Each path is a new rotation, seen through one point. The rows after it are directions, each followed by how far the rotation turns it, in degrees each step (0 if it stays put).
Each turn is a multiple of 5 degrees from 10 to 175, or 0.
Each row of a path follows its step; steps can be skipped.
path 1
step 4: [ -2.9  14.8 -15.0 -33.0 -23.9  10.4 -24.2  -0.4   9.3  23.5 -28.2 -10.3
 -14.3  14.6  11.1  -3.3  14.7  17.7  -5.3  -5.6 -10.1  -3.9  24.7 -18.1
   9.6  17.8  21.9 -19.0 -10.6   6.6   9.0  -5.6   4.1  -3.7  -8.5  17.4
  -7.1 -36.0   4.8  -5.4 -11.7]
step 6: [-35.3  -7.9  -2.2  17.4  -9.5  -1.4  -7.4  23.5 -19.6 -13.9 -18.6   3.1
   7.0  -2.8  13.1  13.0 -13.3 -29.5 -26.0  -2.4  10.1  14.3  21.3  15.2
 -14.6   8.7  16.5 -18.7  29.8   9.5  18.1  10.2  14.4 -13.3  -9.1  16.8
  -0.4  -6.7  -7.0  17.7   8.9]
step 7: [-25.1  41.0  10.5  17.1 -22.8 -25.3   5.9 -19.0 -18.6   1.0  25.7   7.4
 -14.3  18.5  -9.8  -3.4  14.8  12.7 -12.8 -11.7   2.0   1.6 -10.4 -24.5
   6.3  -4.1   3.5 -14.0  -0.6 -18.2  16.9   6.6 -20.4  -4.3 -12.9 -13.9
   3.3 -18.1  -6.2  -3.6 -21.6]
step 10: [-10.6   5.2  28.2 -25.9 -13.5  -6.1  14.9 -21.5  -3.5  -3.8  11.9 -11.9
  -4.2 -17.1 -41.0  12.2   6.4  -7.3  34.7  -7.8  24.5  -6.7   4.1   0.8
 -15.3  11.7   2.2   8.1  -6.6   8.7  -7.0  18.0  -4.1  13.5  10.4 -33.9
 -13.9 -14.7   1.6  -5.2  11.8]
step 13: [-18.0  -6.6 -11.6 -20.1  21.6   7.8  -1.6  -5.0  11.6  -4.3  -1.3  -8.1
 -17.1 -33.8  22.2 -16.7 -19.6  -1.9  27.7 -22.9   3.6  -0.4  -7.0  -9.1
   9.0   8.1 -26.1 -10.0   0.5   3.8  15.8 -31.6  -9.4   9.3  -0.7 -11.0
  -4.5 -28.5  -4.4 -26.8  13.8]
step 14: [ 10.8   9.3 -12.0   2.3   6.2  -6.9  25.7 -10.3 -23.1 -10.1  -9.7 -12.1
  24.7  -8.6  26.9   1.9  23.1  25.7 -13.2  14.0  -0.9  20.8 -11.5  22.6
  14.6  18.3  -7.6   1.4  22.2  21.4  -4.3   2.8 -12.6  -1.3  12.6  31.6
   2.0  13.8   7.8 -14.2  19.7]
step 16: [-10.4 -12.4 -14.8 -15.4   3.5  -2.6 -12.9 -15.6 -16.9  15.4  10.9   1.7
  -8.2   5.5  21.9  -2.8  12.0   6.0 -20.4   1.6  10.1  -9.0  -5.2   1.3
   3.5  20.4 -12.7 -26.0   4.3 -35.3   2.3  -6.4  10.7  34.8 -11.2 -22.8
   7.0  39.5  -6.3 -25.5  -1.7]
step 17: [-28.9  -4.1  -6.8   9.6 -16.1  -2.9 -12.2 -18.9  -7.3   1.2 -21.3   4.5
  -4.8   9.9   0.8 -13.2   7.0 -13.2  -7.7   8.2  24.8  -7.6   6.2  30.3
  13.7 -12.7   6.5 -11.0 -10.5   1.5 -36.6  -4.5   9.1 -22.0  -7.7  33.4
   8.7   4.2  28.6  20.3  18.1]
step 18: [-17.2   8.2 -14.1   9.5   2.5 -33.0  10.2   9.6   0.7 -24.5   6.4  27.2
 -10.0 -15.6 -10.0  11.5   9.2 -22.2  13.1   2.3   2.9   3.9  -3.3 -16.8
  19.9  11.0  17.7   0.3 -18.7 -23.7   8.0   2.0   1.6 -23.5  17.2 -23.3
  -3.9  23.9   3.6   6.7 -33.9]
step 22: [  5.4 -16.7  31.5  -9.5  -5.2 -19.4 -10.7   8.8  23.8   5.9 -25.5  -8.7
 -14.0  -2.2   1.9 -19.0  -2.8  37.6  -9.4  -4.2   7.2   6.7   6.8 -19.8
   3.6  16.8 -19.3  -4.0   6.4  34.9  15.0   1.3  19.5   9.8  30.9  10.8
   6.8  -5.0  -5.0  15.4   0.6]
[ -0.2  -4.4  -2.9 -11.9   0.7  -8.3   7.8   4.8  -5.9  -5.0  -8.3  -6.8
   0.4  -6.8  -2.3   1.2  -5.1  -0.4   2.9   2.6  10.8   1.3   1.7  -9.0
   7.5  -0.8   1.0   3.2   2.5   6.1  -1.1  -9.6  -4.6  -6.0   6.4   2.4
  -3.1   4.5   2.9   7.5   0.1]
85
[-10.0   2.2  -3.4  -4.9   3.4   0.9   3.3   2.9  -5.9  -4.7   4.9  -6.4
  -7.7   7.0   6.4  -8.1   4.5   2.1  -6.6  10.5  -0.8   0.3   2.5   0.3
  -5.1  -0.1  -7.1   0.5   3.2  -4.5  16.2   2.1  -2.0  -1.9  -1.8   5.5
   5.0   0.5   1.5   4.2   6.8]
40
[ 4.7  5.7  4.3  4.2 -3.8  3.9 -5.8 -7.0 -6.7 -0.7  6.3 -3.5 -4.1  3.0
  2.1  2.0  5.6  7.9  0.4  2.5  9.3  1.5 -5.6 -5.7  1.5 -3.1  5.1 -0.8
 -9.6 15.2  0.1 -1.4  8.4 -4.9 -2.9  3.8  7.2 -4.6  3.8  6.2 -1.4]
140
[ -6.4  -1.5  -1.5   3.0  -1.3   2.4   5.4   4.7 -12.7  -5.4  -9.1   7.6
  -1.1  -3.1  -7.0  -1.3  -3.2   2.4  -2.8   1.3  -4.1  -9.8  -2.4   2.2
  -7.3   5.4  -9.2   2.7  -3.8   7.5  -4.1  -2.8   5.7  -4.5  -2.3  -4.2
   5.3  -3.5   6.0 -10.8  -1.4]
95
[ -0.2 -12.5   5.0   1.9  -4.1   1.6  -2.7  -0.1   3.7   1.7  -7.1  -1.8
   2.1   2.1  12.3   7.4  -0.2  -0.3  -6.4  -5.1   0.1   1.7 -12.3  -2.5
  -6.5   2.4  -5.4  -1.0  11.5   5.4  -1.6   3.6   3.6  -2.0  -0.2   6.2
   2.6  11.0   2.5   0.9   4.8]
135
[ 10.8  -8.9  -1.4   5.7   2.5  -6.8  -4.6   2.9   2.6  -3.3   5.5   4.7
   2.2   1.0  -3.6   7.6   5.5   1.2   0.0   6.2  -0.9  -8.1   3.8   0.6
   0.7  -1.1   1.5  -3.7  -4.1  -1.8   4.1  -0.9  -6.9 -16.4   1.1   6.0
  -1.9   0.6   1.0  -7.6  10.9]
115
